In the rows, zero is written as 128.
Each named move below is a turn or a mirror, shown by a few rows before and after it. Which moves, in which order, take the first row of each later pair to the second? The first pair is answered.
C:
[ 87 103 106 181 141 124 140 159  38 152 119 109 161] |-> [ 90 106 105 180 149 121 134 155  33 143 127 108 168]
[132 129 156 138 133 162 100 112 158 141 124 105 159] |-> [141 128 163 135 137 161 104 113 156 136 118 115 157]
[176 161 110 154  97 152  92 116 152 133 161  75 106] |-> [123 126 198 165 134 130 125 134 173  77 139 172 153]
T:
[106 130 133 143 113 143 134 159 121 134 121 104 170] |-> [133 144 132 130 102 168 119 148 164 123 150 114 140]
[156 130 149 155 126 134 154 120  75 135 107 105 134] |-> [178 145 137 147 115 159 133 114 118 126 135 109 112]
[119 109 168 125 138 114 148 123 153  99 126 192 136] |-> [ 84 113 172 170 141 121 141 163  92 136 112 107 152]
Z:
[151  94  91 123 135 113 116  94  94 131 124  98 100] |-> [126  99 117 151 144 122 106 125  96 128 125  71 117]
[126  91 168 117 143  93 126  96 165  97 123 158 131] |-> [164 107 119  95 123 105  93  87 172 124 145 119 102]
[ 92 140 162 113 129 111 161 136 128 110  96 182 159] |-> [151 163  88  66 103 119 136  92 147 125 127 166 116]
[115 117 166 154 126 138 115 125 150 108 115 156 118] |-> [129 118 140 133 129 129 115  93 160 107 124 172 112]
Now pairs of rows:
Each pair is 2 to 3 moves apart.
[156 118  43 143 115 103 113 108  63 147 149  97 123] |-> [133 116 164 160 135 136 130 124 155  61 169 205 136] : Z, T, C
[113 139 111 145 126 140 101 148 100 157 131  44 130] |-> [122  99 110  82 142  96 162  88 150 100 117 189 147] : C, Z
[ 91  99  87 115 162  55 187 125  72 118  92 168 181] |-> [106 136  49 140 136  78 148 134  45 163 100  59 153] : C, Z
[107 102 180 149 158 126 109 125 145  91 125 175 148] |-> [140 101  72  87 144  93 114  80 100 127 113 142 133] : Z, T, Z
[145  81  81  99 139 108 121  74 147 157 100 169 124] |-> [151 128 150 152 130 158  70 110 185 144 136 118 108] : Z, Z, T
